In the rows, 128 means zero.
The rows of X fall into 3 groups, and each row is roughly a mix of its group's hidden directions.
X (115 x 11):
| 153 |  76 | 134 | 121 |  95 | 142 | 148 | 138 | 163 | 100 | 149 |
|  86 | 174 | 138 | 129 | 135 | 112 | 133 |  78 | 142 | 153 | 119 |
|  91 | 152 | 106 | 160 | 106 |  98 | 132 | 117 | 102 | 173 | 119 |
| 113 | 149 | 105 | 134 | 139 | 169 | 165 | 110 |  77 | 111 | 129 |
| 103 |  90 | 158 | 131 |  77 | 142 | 139 | 124 | 140 | 160 | 152 |
| 164 |  80 | 153 | 106 | 125 | 146 | 124 | 153 | 138 | 100 | 160 |
| 108 | 127 | 120 | 127 | 112 | 100 | 106 | 111 |  96 | 194 | 131 |
| 143 | 182 | 127 | 159 | 122 | 140 | 157 |  99 | 165 | 115 | 137 |
| 158 | 136 | 151 | 125 | 178 | 158 | 149 | 133 | 145 |  90 | 154 |
| 175 | 132 | 120 | 161 | 149 | 135 | 155 | 131 | 157 |  81 | 123 |
| 125 | 127 | 154 | 185 |  82 | 108 | 136 | 119 | 151 | 135 | 150 |
|  86 | 126 | 132 | 130 |  75 | 141 | 151 | 121 | 144 | 173 | 131 |
| 129 | 144 |  84 | 103 | 136 | 114 |  92 |  98 |  79 | 126 | 120 |
| 150 |  65 | 132 | 128 | 128 | 147 | 125 | 157 | 143 |  91 | 111 |
| 112 |  92 | 160 | 119 | 108 | 150 | 127 | 162 | 101 | 124 | 175 |
|  97 | 165 | 113 | 137 | 112 | 113 | 136 |  83 | 135 | 171 | 103 |
| 147 |  96 |  93 |  90 | 108 | 131 | 146 | 150 | 160 |  91 | 121 |
|  97 |  91 | 101 | 124 | 119 | 100 | 120 | 119 | 113 | 176 |  96 |
|  87 |  81 | 126 | 113 |  92 | 120 | 108 | 111 | 130 | 167 | 125 |
| 104 | 137 | 130 | 138 |  88 | 122 | 116 | 100 | 165 | 175 |  99 |
| 137 | 107 | 101 |  97 | 172 | 134 |  85 | 153 | 107 | 134 | 105 |
| 142 | 141 | 110 | 161 | 100 | 119 | 151 | 110 | 169 | 136 |  78 |
| 135 | 172 | 110 | 185 | 111 | 155 | 147 | 118 | 142 | 134 | 148 |
| 182 | 131 | 107 | 136 |  87 |  83 | 131 | 123 | 138 | 142 | 111 |
| 116 | 115 | 151 | 112 | 149 | 137 | 106 | 164 |  77 | 114 | 167 |
| 153 | 107 | 130 |  95 | 153 | 155 | 132 | 140 | 144 |  67 | 122 |
| 155 | 136 | 104 |  89 | 150 | 115 |  96 | 145 |  98 |  97 | 157 |
| 148 | 177 | 156 | 156 | 125 | 162 | 147 | 122 | 132 | 111 | 167 |
| 147 | 127 |  81 | 122 | 120 | 137 | 136 | 100 |  97 | 166 |  86 |
| 102 | 164 | 124 | 114 | 129 | 139 | 138 |  77 | 121 | 178 | 136 |
| 134 |  69 | 109 | 140 | 152 | 113 | 117 | 106 |  95 | 158 | 111 |
|  76 | 154 |  94 | 147 | 141 | 139 | 125 | 131 |  91 | 153 | 105 |
| 167 | 100 | 129 | 148 |  96 | 149 | 141 | 173 | 157 | 108 | 136 |
| 120 |  88 | 142 | 102 | 174 | 144 | 110 | 146 | 100 |  97 | 148 |
|  83 | 130 | 125 | 133 | 130 | 126 | 135 | 110 | 130 | 194 |  99 |
|  90 | 116 | 119 | 122 |  77 | 137 | 138 | 170 |  97 | 148 | 118 |
| 109 | 128 | 144 | 176 |  95 | 107 | 144 | 111 | 152 | 174 | 123 |
|  94 | 108 | 157 |  99 | 105 | 127 |  95 | 115 | 105 | 169 | 150 |
|  89 | 104 | 150 | 104 | 120 | 104 |  94 | 134 | 108 | 152 | 168 |
| 124 | 157 | 106 | 139 |  91 | 108 | 135 |  93 | 136 | 167 |  89 |
| 174 |  76 | 121 | 119 | 109 | 128 | 117 | 169 | 115 | 111 | 142 |
| 123 | 165 | 135 | 139 | 178 |  94 | 100 |  89 | 132 | 140 | 136 |
| 162 | 108 | 140 |  92 | 160 | 141 | 101 | 159 | 152 |  93 | 130 |
| 164 | 177 |  94 | 116 | 125 | 142 | 141 | 119 | 141 |  90 | 101 |
| 164 | 148 | 135 | 111 | 162 | 135 | 123 |  90 | 159 |  94 | 157 |
|  72 | 113 | 113 | 147 | 105 | 135 | 128 | 111 | 145 | 156 |  86 |
| 134 | 163 | 167 | 147 | 110 | 128 | 139 | 151 | 174 |  92 | 143 |
| 132 | 191 | 108 | 127 | 117 | 108 | 132 |  99 | 103 | 162 | 116 |
| 105 | 203 | 100 | 123 | 141 | 127 | 135 | 117 | 123 | 139 | 113 |
|  97 | 165 | 137 | 173 | 113 | 143 | 178 | 117 | 118 | 126 | 122 |
| 152 | 131 | 146 | 107 | 154 | 128 | 132 | 170 | 126 |  73 | 157 |
| 180 | 109 | 133 | 139 | 140 |  84 | 136 | 117 | 167 | 102 | 125 |
| 157 | 111 | 166 | 123 | 161 | 139 | 119 | 158 | 165 |  89 | 122 |
|  99 | 128 | 133 | 138 | 152 | 188 | 146 | 125 | 143 | 108 |  88 |
|  95 | 159 |  99 | 149 | 122 | 116 | 120 | 118 |  86 | 175 | 116 |
| 158 | 166 |  97 | 140 | 113 | 123 | 148 | 105 | 169 | 104 |  99 |
| 153 | 108 | 116 | 144 | 181 | 120 |  89 | 166 | 132 | 126 | 108 |
| 127 | 132 | 190 |  94 | 125 | 157 | 148 | 122 | 110 | 134 | 160 |
| 152 | 129 | 113 | 103 | 171 | 153 | 122 | 140 |  93 |  80 | 138 |
| 136 | 128 | 154 | 134 | 186 | 114 |  93 | 129 |  93 | 117 | 156 |
| 137 |  90 | 128 | 110 | 115 | 151 | 171 | 158 | 135 | 127 | 176 |
| 171 | 157 | 144 | 144 | 117 | 164 | 157 | 151 | 159 | 100 | 135 |
| 151 | 156 | 104 | 121 | 150 | 152 | 166 | 140 | 154 |  80 | 140 |
|  92 | 142 | 119 | 134 | 100 | 146 | 151 | 107 |  98 | 183 | 134 |
| 130 | 128 |  92 | 110 | 167 | 160 | 131 | 137 |  76 | 102 | 122 |
| 163 | 116 | 161 | 103 | 151 | 148 | 125 | 146 | 154 |  79 | 143 |
| 139 |  77 | 113 | 122 |  79 | 140 | 150 | 156 | 141 | 120 | 103 |
| 147 | 145 | 110 | 115 | 142 | 157 | 124 | 122 | 154 |  62 | 106 |
| 178 | 105 | 125 | 105 | 133 | 125 |  90 | 125 | 102 |  99 |  96 |
| 108 | 135 | 162 | 145 | 166 | 119 |  98 | 133 |  81 | 146 | 154 |
|  98 | 132 | 122 | 156 | 104 | 103 | 124 | 104 | 116 | 190 | 114 |
|  95 | 155 | 147 | 113 |  92 | 100 | 146 | 119 |  93 | 154 | 158 |
|  86 | 175 | 121 | 141 | 137 | 109 | 135 |  85 | 134 | 161 | 120 |
|  94 | 130 |  90 | 147 |  96 | 108 | 127 |  98 | 130 | 163 |  93 |
|  92 | 140 | 154 | 168 | 116 | 111 | 114 | 120 | 102 | 178 | 125 |
| 156 |  94 | 145 | 149 |  82 | 134 | 146 | 119 | 169 | 108 | 146 |
| 139 | 127 | 165 | 135 | 103 | 147 | 157 | 129 | 187 | 102 | 140 |
| 160 | 127 | 150 | 135 | 152 | 161 | 143 | 163 | 145 |  81 | 152 |
| 147 | 195 | 141 | 133 | 131 | 124 | 153 |  97 | 150 | 141 | 148 |
| 180 |  96 |  94 | 156 | 121 | 110 | 134 | 168 | 129 | 123 | 139 |
| 128 | 188 | 130 | 141 | 168 | 118 | 125 |  88 | 145 | 129 | 144 |
| 143 |  83 | 138 | 149 | 108 | 107 | 125 |  93 | 169 | 153 | 104 |
| 145 | 183 | 100 | 119 | 165 | 143 | 152 | 117 | 149 |  99 | 123 |
| 147 |  63 | 146 |  95 |  96 | 138 | 118 | 121 | 145 | 122 | 142 |
| 105 |  96 |  82 | 138 | 131 | 116 | 122 | 113 | 101 | 170 |  96 |
| 152 | 189 | 129 | 145 | 121 | 119 | 158 |  96 | 158 | 143 | 129 |
| 163 |  88 | 101 | 129 | 144 | 122 | 135 | 164 | 125 |  91 |  94 |
|  83 | 140 | 164 | 135 | 127 | 146 | 131 | 131 | 107 | 162 | 175 |
| 144 | 163 | 119 | 170 |  95 | 126 | 153 | 134 | 168 | 125 |  97 |
|  83 | 183 | 121 | 128 | 152 | 138 | 131 | 105 | 101 | 153 | 131 |
| 152 | 119 | 118 | 107 | 174 | 142 | 126 | 146 |  86 |  84 | 143 |
| 107 | 189 | 148 | 135 | 115 | 121 | 103 | 153 | 142 | 165 | 129 |
| 159 |  98 | 113 |  94 | 166 | 149 | 116 | 155 | 128 |  87 | 132 |
|  65 | 162 | 129 | 143 | 108 | 137 | 131 | 108 | 139 | 162 | 117 |
| 106 | 164 | 129 | 158 | 114 | 101 | 113 |  98 | 121 | 174 |  98 |
| 109 |  99 | 137 |  98 | 165 | 143 | 104 | 147 |  84 | 113 | 157 |
|  73 | 163 | 143 | 137 | 115 | 130 | 135 | 117 | 123 | 175 | 153 |
| 159 | 137 | 105 | 102 | 161 | 143 | 113 | 135 |  91 |  85 | 154 |
| 107 | 190 | 120 | 131 | 126 | 108 | 134 |  87 | 122 | 163 | 123 |
| 123 | 159 | 148 | 138 | 174 | 169 | 151 | 127 | 147 |  90 | 120 |
| 115 |  73 | 151 | 138 |  81 | 127 | 130 | 120 | 144 | 164 | 128 |
| 127 | 185 | 108 | 116 | 126 | 153 | 129 | 119 |  97 | 142 |  83 |
| 133 | 146 | 151 | 142 | 163 | 170 | 158 | 123 | 167 |  94 | 123 |
|  75 | 163 | 125 | 133 | 168 | 164 | 136 | 115 | 108 | 136 | 124 |
| 174 | 119 | 138 | 131 | 136 | 119 | 122 | 178 | 121 |  82 | 152 |
| 110 | 198 |  94 | 135 | 135 | 128 | 149 | 119 | 137 | 138 | 103 |
|  91 | 140 | 110 | 156 | 155 | 138 | 145 | 100 | 147 | 129 |  75 |
| 125 | 117 | 109 | 112 | 138 | 135 |  85 | 126 | 166 | 138 |  70 |
| 129 | 120 | 155 | 146 | 123 | 137 | 129 | 135 | 198 | 117 |  91 |
| 160 |  96 | 151 | 123 | 148 | 131 | 128 | 163 | 173 |  90 | 134 |
| 157 | 118 | 102 |  97 | 155 | 137 | 125 | 133 | 100 |  72 | 147 |
| 143 |  78 | 151 | 134 | 183 | 133 | 114 | 145 | 100 | 125 | 131 |
| 154 | 150 | 147 | 143 | 162 | 162 | 157 | 135 | 161 |  87 | 128 |
| 122 | 163 | 170 | 142 | 101 | 134 | 168 | 101 | 134 |  98 | 147 |
| 147 | 163 | 163 | 171 | 174 | 131 | 104 | 138 | 125 | 115 | 115 |
One row of each group comes first, with its name. Which group is each row after those in?
| 118 | 168 | 129 | 151 | 170 | 108 | 116 |  89 | 129 | 162 | 104 | => <14>
| 124 | 174 | 158 | 138 | 135 | 160 | 159 | 107 | 173 | 120 | 135 | => <29>
| 121 |  85 | 159 | 100 | 133 | 115 | 110 | 134 | 112 | 185 | 133 | => <104>

| 112 |  97 | 168 | 113 |  91 | 109 | 116 | 117 | 170 | 135 | 157 | => <29>
| 136 | 140 | 118 | 134 |  77 | 156 | 173 | 121 | 171 | 120 | 128 | => <14>
| 107 | 104 | 140 | 156 | 106 | 112 | 133 | 135 | 175 | 172 |  99 | => <104>
| 127 | 101 | 110 | 100 | 187 | 112 | 105 | 128 | 113 | 144 |  93 | => <14>
|  79 | 181 | 138 | 124 | 143 | 149 | 134 |  99 | 119 | 153 | 138 | => <29>
| 123 |  60 | 133 | 124 | 114 | 132 | 124 | 172 | 100 | 132 | 117 | => <14>
| 124 |  75 | 163 | 129 | 127 | 111 |  88 | 112 | 109 | 162 | 129 | => <14>
| 141 | 142 | 151 | 120 | 178 | 170 | 139 | 134 | 112 | 103 | 166 | => <14>
|  96 | 123 |  97 | 126 |  92 | 133 | 155 | 105 |  98 | 174 | 138 | => <104>
| 137 |  79 | 105 | 158 | 142 | 118 | 122 | 124 | 164 | 123 |  81 | => <104>
| 171 | 124 | 116 | 113 | 168 | 124 | 117 | 145 | 122 |  70 | 134 | => <14>
